(in the rows, 128 means zero)
The rows below fall into families. The same turns and mirrors carry the whole set onto itself and the rows of a family onto each other. For each named row, which other rows are in its family? Write them in the order they are listed.
These 36 rows form 6 families of 6 rows each.
lema: [109 113 128 146 148 133 107 101 117 166 130 138 106 126 119 115  85 134
 100 138]
daf: [140  94 137 136 136 132 122 127 172 110 169 129 114  87 133 126 142 144
 137 145]
lorug: [146  96 136 145 132 128 137 125 168 113 166 126 111  97 127 119 153 145
 140 138]
Lovut: [130 115 129 106 158 114 103 119 116 113 150 139 138  86 142 105 102 136
 156 139]
Fedes: [143 106 159 150 110 130 125 153 176 131 107 102 125 114 136 107 127 111
 113 152]
rim: [105 113 132 144 151 131  99  95 130 165 126 141 113 123 121 115  93 140
  97 140]
zag: [114 114 126 153 147 130 121 102 114 171 129 134 102 133 116 110  91 134
 104 132]
Puse: [136 103 161 142 112 134 111 156 176 128 113 106 127 105 143 113 113 109
 110 160]
Bufe: [118 115 129 156 146 127 124  97 122 172 122 133 106 137 112 106 105 140
 104 129]
Fupa: [148 123 129 132 150 105 141 110 122 123 134 128 134 111 125  86 141 147
 163 119]
nug: [130 118 135 111 157 110 100 107 137 110 137 140 147  88 141 102 125 147
 151 138]
dolir: [121 126 134 150 115 153 138 122 118 152 108 136 147  93 103 121 128 116
 131  88]
dibor: [148 106 155 155 108 129 141 158 163 135 112  97 117 122 132 102 123 106
 118 146]
mib: [156 128 129  94 123 113 124 125 147 142 130 109 156 138 139 130 116  98
  94 112]
bes: [141 100 149 144 110 137 127 168 146 132 126 101 112 111 140 114  93  96
 118 156]
dipi: [139 123 137 123 154 105 119 102 141 116 130 133 146 100 132  93 143 154
 155 128]
tal: [138 115 121 114 152 114 125 124  97 119 154 132 127  97 137 100  99 130
 162 130]
lemo: [108 115 136 149 150 128 103  91 139 165 119 138 115 128 119 112 106 145
  97 136]
ditu: [147 119 122 128 150 109 143 121 101 124 146 126 126 110 128  90 119 136
 167 120]
Nuzom: [156 127 128  96 122 113 127 126 146 142 130 109 155 138 139 128 117  99
  95 111]
seve: [157 127 127  95 121 113 128 127 141 142 133 109 152 138 138 130 111  96
  96 111]
zotip: [114 117 133 155 147 126 115  91 134 169 118 136 112 135 112 107 111 145
 100 131]
riki: [135 100 153 138 113 137 112 163 161 128 121 105 122 103 145 118  97 100
 113 161]
leti: [137  91 133 129 136 135 120 133 158 109 179 130 108  83 135 131 126 136
 138 148]
gevi: [150  96 131 148 131 130 150 132 154 118 171 121 103 102 124 119 147 140
 146 133]
Tibe: [110 125 141 137 120 157 110 116 135 144 107 145 158  79 112 130 125 122
 120  98]
dozun: [156 128 127  96 122 113 129 128 142 142 131 109 154 139 138 129 115  97
  96 110]
vado: [147 103 149 152 107 133 142 166 147 137 122  97 109 119 135 105 107  98
 121 148]
vuge: [154 127 128  93 123 113 122 127 145 140 131 110 154 136 140 131 113  98
  94 112]
rif: [113 121 132 135 119 160 119 130 108 147 120 143 143  81 112 132 101 108
 127  97]
fudof: [119 124 130 145 116 158 136 127 106 152 119 137 141  90 107 125 111 108
 130  89]
Bufom: [154 126 127  93 122 114 124 128 142 141 134 110 153 136 140 130 111  94
  95 112]
vumib: [117 126 142 146 118 153 126 114 134 148 103 140 154  88 105 123 135 122
 125  92]
Zaruf: [107 121 137 131 120 160 108 123 123 144 115 145 152  74 115 134 107 114
 123 103]
pozi: [142  91 127 133 134 136 131 138 144 112 184 126 102  88 133 129 119 131
 144 143]
fuva: [149  93 126 143 130 133 148 138 141 118 182 121  99  98 127 122 130 132
 148 136]

Which other rows belong to the same family as rim? lema, zag, Bufe, lemo, zotip
Which other rows belong to the same family as dibor? Fedes, Puse, bes, riki, vado
Which other rows belong to the same family as vuge? mib, Nuzom, seve, dozun, Bufom
Which other rows belong to the same family as lorug? daf, leti, gevi, pozi, fuva
Which other rows belong to the same family as tal? Lovut, Fupa, nug, dipi, ditu

